128 stands for zero in the data rows.
Here are some points:
[149 087 111 111 118 120 109 156 125 101 109 123 119 136 146 167]
[090 097 116 074 086 088 072 068 067 033 059 066 018 056 059 068]
[124 142 143 144 131 138 099 091 090 103 099 118 124 127 111 104]
[147 145 141 128 144 135 142 134 134 127 130 131 127 141 145 150]
[123 119 115 113 114 119 114 119 117 115 117 122 120 125 122 131]
[122 115 115 123 113 126 116 118 106 105 097 098 090 100 104 118]
[159 103 142 115 131 172 134 141 131 127 119 117 097 108 149 158]
[121 119 124 105 123 116 102 120 115 106 112 131 106 114 116 123]
[152 132 139 126 120 150 147 157 147 169 150 150 178 187 166 167]
[138 148 141 130 132 132 125 130 127 136 135 125 123 123 122 118]
[132 112 121 119 118 131 119 132 115 150 129 161 128 153 163 154]
[155 152 145 143 138 141 139 134 140 134 150 143 136 140 141 145]
[110 105 107 096 113 109 107 116 113 115 116 115 121 113 118 124]
[110 080 117 104 107 075 086 086 100 117 125 124 117 138 134 142]
[127 125 110 105 111 112 121 113 099 104 100 111 081 094 104 108]
[120 113 119 073 092 099 071 117 106 117 110 146 134 155 182 147]
[141 142 148 143 147 154 141 140 138 141 144 146 150 155 153 151]
[122 119 126 121 136 140 140 136 129 124 123 109 107 126 142 137]
[118 125 130 122 124 122 110 111 112 111 123 122 114 116 104 101]
[125 136 130 124 126 103 112 106 093 104 135 107 118 101 073 100]
[111 097 107 111 109 107 099 113 108 105 110 109 106 115 114 114]
[162 157 164 154 157 166 159 164 163 163 156 150 150 144 156 165]
[109 117 104 107 109 129 106 116 138 116 119 080 094 111 115 122]
12 more points follow, each with its number after it:
[136 141 129 121 141 148 137 147 131 127 107 091 089 109 121 138] 0
[132 139 147 127 120 135 106 138 138 140 150 140 169 167 165 178] 1
[161 154 146 141 138 133 138 143 122 143 145 137 133 130 117 130] 2
[136 151 136 129 135 126 115 120 110 134 112 131 122 125 121 120] 3
[123 121 117 122 119 124 120 128 119 124 123 111 122 124 125 125] 4
[153 152 151 142 142 139 127 118 137 132 135 139 137 145 141 137] 5
[131 116 107 086 094 097 092 109 107 106 114 136 122 130 121 124] 6
[119 118 135 115 104 130 109 117 113 119 112 123 106 107 109 115] 7
[123 150 113 123 113 110 088 078 097 112 118 136 113 151 152 147] 8
[160 142 150 114 175 162 175 185 181 142 152 145 138 150 152 185] 9
[115 113 112 109 098 099 093 104 090 100 102 116 122 110 118 113] 10
[121 133 137 120 123 135 119 131 115 110 114 118 123 123 117 134] 11
Which of these numbered points is nearest to each point below, ignoring the direction in which the first points spread most? Its number follows each.
[148 142 144 148 145 137 133 133 128 139 156 139 125 133 106 131] > 2
[132 144 154 134 170 143 103 121 113 142 141 141 115 132 138 126] > 3
[121 111 139 119 110 114 113 124 104 106 105 109 095 088 091 097] > 7
[153 164 155 177 160 173 185 184 183 171 156 142 133 160 146 169] > 0
[140 157 138 146 145 176 151 137 130 151 132 119 111 129 143 176] > 0
[173 155 180 142 145 138 111 137 089 104 118 110 081 079 101 097] > 2
[097 077 087 090 074 075 044 034 050 038 070 078 069 069 051 069] > 10
[171 168 161 173 157 150 154 150 145 164 146 146 157 143 135 143] > 2
[123 127 115 128 121 120 112 117 118 126 136 121 133 125 113 110] > 4
[135 134 135 129 120 114 103 112 117 128 132 135 136 141 141 135] > 10
[159 149 140 151 149 149 143 135 139 144 157 154 164 170 169 161] > 5
[116 110 117 112 113 110 116 125 124 109 120 122 103 126 120 131] > 4
[145 132 149 132 143 137 109 110 111 115 118 115 106 120 113 123] > 5
[123 123 124 121 126 134 128 137 138 128 129 120 125 118 132 136] > 4
[128 128 124 120 123 131 132 134 138 130 136 125 131 132 124 134] > 4
[162 147 163 120 141 156 155 144 124 124 121 149 130 160 152 167] > 11
[113 111 117 113 109 101 094 104 094 118 122 129 118 114 111 100] > 10
[094 099 092 082 098 116 082 112 072 107 093 134 105 128 126 174] > 1
[124 137 132 116 111 096 097 106 102 116 098 104 110 099 117 133] > 3
